In the data rows, the value 500 means zero.
What is the hidden score of each row? Scores go from 0 to 30, and 15 is about the middle. The score is a weighted sum of the row's numbers plus the product of two more (or one squared), each taken from its middle value.
np.array([501, 544, 565, 462, 554, 497, 456, 483, 481, 406, 468, 481, 480,
          672, 629, 638]) -> 15
np.array([491, 421, 643, 538, 569, 532, 586, 536, 498, 543, 529, 444, 415,
          437, 417, 409]) -> 12
np.array([483, 640, 502, 510, 469, 468, 441, 503, 468, 550, 587, 424, 511,
          519, 452, 507]) -> 14
np.array([458, 527, 546, 450, 444, 493, 451, 514, 485, 498, 331, 568, 562,
          542, 427, 415]) -> 23
np.array([610, 386, 631, 538, 566, 496, 457, 561, 473, 510, 565, 503, 454,
          486, 513, 392]) -> 12
np.array([538, 623, 569, 469, 554, 496, 464, 443, 408, 470, 444, 480, 548,
          636, 446, 495]) -> 15
np.array([392, 531, 595, 555, 506, 451, 437, 531, 556, 628, 689, 425, 521,
          456, 555, 500]) -> 17
np.array([466, 495, 546, 486, 683, 579, 591, 462, 354, 390, 366, 564, 444,
          597, 710, 732]) -> 14
np.array([393, 444, 536, 542, 641, 507, 495, 509, 700, 622, 562, 440, 520,
          349, 485, 457]) -> 26
np.array([668, 503, 453, 432, 455, 382, 440, 441, 583, 685, 563, 468, 444,
          416, 592, 356]) -> 13
np.array([602, 432, 363, 440, 489, 539, 378, 432, 565, 472, 502, 566, 455,
          470, 559, 439]) -> 18
np.array([707, 601, 485, 484, 485, 458, 408, 565, 604, 730, 336, 421, 355,
          376, 375, 526]) -> 17
np.array([516, 627, 500, 487, 362, 436, 451, 404, 629, 670, 641, 393, 453,
          370, 497, 470]) -> 14
np.array([482, 487, 377, 519, 754, 673, 646, 746, 463, 458, 544, 640, 507,
          460, 435, 489]) -> 27
np.array([659, 517, 467, 545, 478, 467, 458, 475, 450, 364, 494, 602, 640,
          601, 448, 465]) -> 11
np.array([524, 624, 586, 482, 511, 395, 377, 420, 665, 690, 568, 324, 440,
          351, 473, 448]) -> 16
np.array([527, 453, 426, 484, 631, 670, 705, 664, 550, 478, 469, 671, 431,
          492, 465, 439]) -> 19
np.array([555, 708, 495, 393, 412, 394, 498, 554, 559, 446, 425, 401, 437,
          515, 476, 704]) -> 15
np.array([419, 550, 422, 517, 366, 373, 457, 498, 426, 417, 481, 480, 552,
          443, 492, 458]) -> 7
np.array([476, 463, 467, 515, 501, 578, 512, 629, 397, 521, 556, 436, 348,
          506, 401, 446]) -> 12
np.array([508, 595, 573, 541, 441, 450, 446, 383, 598, 603, 707, 372, 440,
          381, 439, 442]) -> 14
np.array([576, 358, 450, 431, 557, 420, 407, 476, 472, 491, 413, 424, 514,
          561, 567, 560]) -> 15
np.array([463, 441, 501, 427, 546, 581, 668, 632, 550, 504, 484, 520, 518,
          519, 435, 631]) -> 19
np.array([415, 407, 496, 604, 597, 653, 551, 666, 501, 435, 410, 473, 414,
          504, 574, 680]) -> 17
np.array([566, 568, 461, 552, 443, 543, 478, 435, 540, 510, 440, 584, 446,
          416, 510, 442]) -> 11
np.array([439, 437, 433, 475, 553, 538, 607, 655, 445, 563, 546, 555, 488,
          461, 454, 512]) -> 15
np.array([428, 383, 476, 476, 589, 489, 486, 718, 469, 413, 588, 499, 543,
          547, 541, 514]) -> 14
np.array([503, 363, 407, 470, 552, 613, 665, 620, 535, 569, 690, 415, 344,
          481, 415, 401]) -> 19
np.array([315, 438, 613, 439, 400, 579, 588, 479, 458, 417, 537, 454, 468,
          371, 575, 598]) -> 29
np.array([469, 429, 460, 600, 669, 494, 544, 591, 440, 453, 376, 434, 546,
          434, 435, 650]) -> 20
np.array([623, 581, 431, 552, 453, 501, 445, 541, 584, 674, 547, 454, 437,
          476, 371, 480]) -> 19
np.array([405, 406, 446, 558, 511, 611, 597, 637, 465, 459, 353, 303, 447,
          524, 504, 681]) -> 16
np.array([578, 435, 442, 422, 463, 540, 395, 523, 510, 426, 432, 560, 578,
          596, 456, 450]) -> 14
np.array([504, 436, 417, 414, 687, 581, 697, 728, 426, 493, 430, 491, 563,
          566, 484, 661]) -> 18
np.array([487, 673, 518, 544, 456, 513, 504, 378, 469, 481, 635, 506, 425,
          477, 514, 453]) -> 9
np.array([566, 429, 439, 547, 393, 389, 394, 468, 502, 396, 454, 582, 431,
          512, 537, 464]) -> 10
np.array([428, 587, 496, 443, 364, 545, 378, 510, 439, 373, 458, 498, 564,
          553, 445, 451]) -> 27
np.array([548, 527, 551, 508, 466, 493, 486, 417, 393, 458, 646, 435, 468,
          441, 554, 441]) -> 8
np.array([512, 469, 693, 560, 526, 523, 416, 416, 494, 382, 438, 392, 471,
          609, 562, 735]) -> 19
np.array([598, 494, 380, 498, 399, 588, 405, 557, 484, 443, 551, 615, 466,
          492, 403, 468]) -> 12
np.array([575, 548, 667, 491, 447, 378, 473, 627, 479, 524, 477, 595, 551,
          672, 687, 583]) -> 26
np.array([528, 580, 552, 568, 531, 527, 419, 351, 555, 550, 699, 423, 473,
          411, 474, 449]) -> 18
np.array([446, 414, 424, 523, 675, 665, 762, 702, 561, 509, 626, 500, 427,
          372, 501, 390]) -> 23
np.array([512, 578, 603, 619, 514, 496, 469, 483, 516, 559, 590, 588, 523,
          438, 626, 497]) -> 13
np.array([554, 411, 528, 621, 562, 675, 644, 538, 504, 451, 420, 517, 502,
          614, 499, 635]) -> 18
np.array([461, 590, 598, 535, 411, 446, 388, 537, 655, 630, 538, 469, 441,
          504, 425, 453]) -> 18
np.array([538, 535, 409, 499, 475, 475, 532, 303, 675, 711, 461, 489, 577,
          449, 582, 480]) -> 23
np.array([431, 344, 461, 378, 666, 541, 638, 631, 464, 537, 565, 445, 444,
          407, 494, 443]) -> 14
np.array([600, 513, 610, 551, 482, 532, 476, 574, 551, 539, 421, 578, 525,
          615, 473, 499]) -> 17
np.array([602, 710, 501, 420, 472, 434, 444, 389, 452, 510, 629, 489, 527,
          355, 451, 498]) -> 10
np.array([576, 534, 639, 574, 472, 425, 457, 598, 443, 527, 464, 516, 551,
          402, 510, 664]) -> 17
np.array([423, 558, 700, 594, 514, 470, 464, 483, 463, 389, 339, 331, 628,
          620, 717, 659]) -> 26
np.array([507, 606, 610, 602, 428, 422, 499, 360, 502, 505, 540, 423, 388,
          390, 491, 362]) -> 5
np.array([565, 442, 428, 556, 526, 503, 601, 473, 654, 707, 442, 423, 456,
          434, 479, 438]) -> 24
np.array([532, 607, 467, 517, 454, 528, 491, 474, 545, 476, 406, 333, 571,
          762, 681, 603]) -> 16
np.array([411, 549, 643, 540, 476, 516, 586, 479, 401, 512, 494, 522, 569,
          548, 384, 483]) -> 22
np.array([431, 537, 489, 619, 405, 523, 429, 506, 438, 535, 501, 531, 502,
          532, 460, 418]) -> 12
np.array([560, 560, 422, 430, 569, 388, 357, 517, 424, 425, 415, 631, 414,
          536, 513, 446]) -> 9
np.array([606, 554, 441, 519, 330, 409, 399, 352, 460, 389, 528, 646, 515,
          525, 468, 481]) -> 8
np.array([401, 438, 492, 535, 551, 563, 595, 472, 433, 662, 540, 390, 482,
          589, 633, 453]) -> 16
np.array([582, 441, 488, 508, 343, 478, 481, 406, 418, 529, 567, 418, 407,
          496, 450, 478]) -> 11
np.array([504, 544, 431, 472, 455, 450, 555, 607, 336, 403, 428, 414, 490,
          526, 546, 546]) -> 10
np.array([542, 633, 527, 521, 497, 523, 388, 443, 459, 423, 459, 438, 430,
          517, 462, 465]) -> 9
np.array([515, 621, 531, 553, 423, 443, 453, 365, 562, 496, 408, 597, 523,
          619, 426, 444]) -> 11
np.array([463, 379, 570, 566, 522, 557, 587, 402, 464, 519, 630, 475, 471,
          352, 388, 495]) -> 15
np.array([484, 382, 504, 512, 621, 542, 455, 364, 430, 432, 408, 560, 552,
          443, 446, 466]) -> 14
np.array([598, 445, 407, 393, 463, 534, 535, 586, 512, 491, 387, 655, 572,
          613, 440, 470]) -> 15
np.array([471, 450, 551, 510, 521, 420, 373, 463, 517, 518, 589, 472, 524,
          513, 375, 446]) -> 15
np.array([415, 587, 552, 496, 403, 408, 437, 485, 319, 520, 499, 556, 602,
          584, 491, 385]) -> 28
np.array([492, 485, 498, 491, 366, 426, 403, 400, 601, 573, 578, 547, 554,
          441, 525, 483]) -> 15
np.array([410, 417, 496, 491, 467, 581, 645, 511, 422, 464, 595, 464, 518,
          445, 605, 404]) -> 11
np.array([438, 389, 441, 552, 609, 602, 575, 518, 359, 558, 459, 498, 434,
          455, 566, 562]) -> 14
np.array([505, 600, 490, 463, 338, 463, 399, 397, 670, 650, 633, 424, 435,
          521, 457, 447]) -> 17
np.array([408, 550, 431, 485, 547, 500, 536, 553, 356, 503, 442, 557, 565,
          543, 547, 579]) -> 14
np.array([470, 393, 421, 430, 612, 567, 528, 678, 624, 541, 461, 525, 457,
          482, 415, 451]) -> 19
np.array([436, 513, 442, 413, 548, 557, 576, 588, 476, 410, 559, 493, 608,
          522, 499, 441]) -> 12
np.array([412, 415, 554, 525, 589, 611, 546, 526, 516, 500, 668, 567, 530,
          430, 498, 362]) -> 14
np.array([505, 435, 422, 563, 557, 590, 614, 531, 539, 604, 663, 480, 522,
          361, 440, 432]) -> 23
np.array([505, 634, 449, 501, 498, 475, 460, 442, 583, 673, 648, 425, 421,
          430, 474, 427]) -> 17
np.array([444, 435, 485, 433, 640, 702, 730, 651, 562, 518, 389, 622, 640,
          690, 455, 552]) -> 21
np.array([448, 492, 430, 562, 572, 532, 563, 510, 380, 457, 388, 326, 571,
          471, 717, 683]) -> 12
np.array([549, 653, 549, 467, 320, 299, 503, 456, 423, 410, 479, 578, 609,
          449, 472, 464]) -> 11
np.array([441, 531, 387, 383, 469, 459, 474, 457, 520, 400, 472, 543, 475,
          506, 473, 421]) -> 9
np.array([562, 528, 486, 473, 372, 417, 452, 493, 515, 401, 464, 717, 542,
          676, 447, 455]) -> 11
np.array([437, 514, 651, 605, 384, 424, 480, 454, 525, 443, 575, 501, 543,
          514, 494, 451]) -> 12
np.array([554, 511, 552, 521, 419, 505, 481, 494, 675, 624, 485, 368, 471,
          464, 401, 531]) -> 18
np.array([487, 584, 503, 287, 463, 373, 408, 527, 480, 505, 479, 534, 552,
          628, 490, 470]) -> 25
np.array([408, 518, 576, 543, 513, 492, 492, 444, 432, 481, 464, 747, 537,
          438, 320, 421]) -> 11
np.array([445, 610, 619, 483, 415, 539, 428, 500, 513, 598, 652, 354, 354,
          342, 508, 442]) -> 20
np.array([419, 414, 655, 477, 550, 484, 511, 490, 555, 472, 665, 467, 426,
          502, 459, 417]) -> 14
np.array([523, 531, 512, 426, 367, 580, 406, 440, 410, 461, 532, 566, 495,
          442, 440, 462]) -> 21
np.array([647, 661, 415, 370, 438, 370, 448, 458, 766, 778, 533, 440, 412,
          390, 413, 440]) -> 22
np.array([457, 572, 487, 535, 517, 492, 660, 624, 377, 540, 610, 449, 524,
          446, 478, 474]) -> 10
np.array([462, 455, 387, 541, 533, 590, 686, 686, 508, 453, 486, 448, 536,
          549, 408, 458]) -> 12
np.array([457, 437, 700, 592, 549, 457, 495, 467, 457, 543, 490, 678, 543,
          358, 517, 504]) -> 14
np.array([465, 527, 538, 515, 388, 439, 463, 463, 458, 467, 318, 600, 476,
          406, 440, 412]) -> 11
np.array([466, 595, 490, 333, 601, 540, 546, 602, 515, 441, 389, 491, 525,
          482, 523, 539]) -> 16
np.array([391, 463, 693, 595, 547, 518, 448, 417, 435, 476, 455, 450, 549,
          383, 475, 755]) -> 21
np.array([337, 507, 537, 555, 575, 529, 470, 550, 435, 446, 450, 367, 562,
          468, 609, 617]) -> 16
np.array([498, 418, 522, 429, 572, 570, 594, 433, 490, 476, 549, 524, 442,
          385, 624, 477]) -> 12
np.array([533, 655, 485, 477, 453, 410, 424, 429, 633, 607, 600, 384, 437,
          528, 526, 515]) -> 16
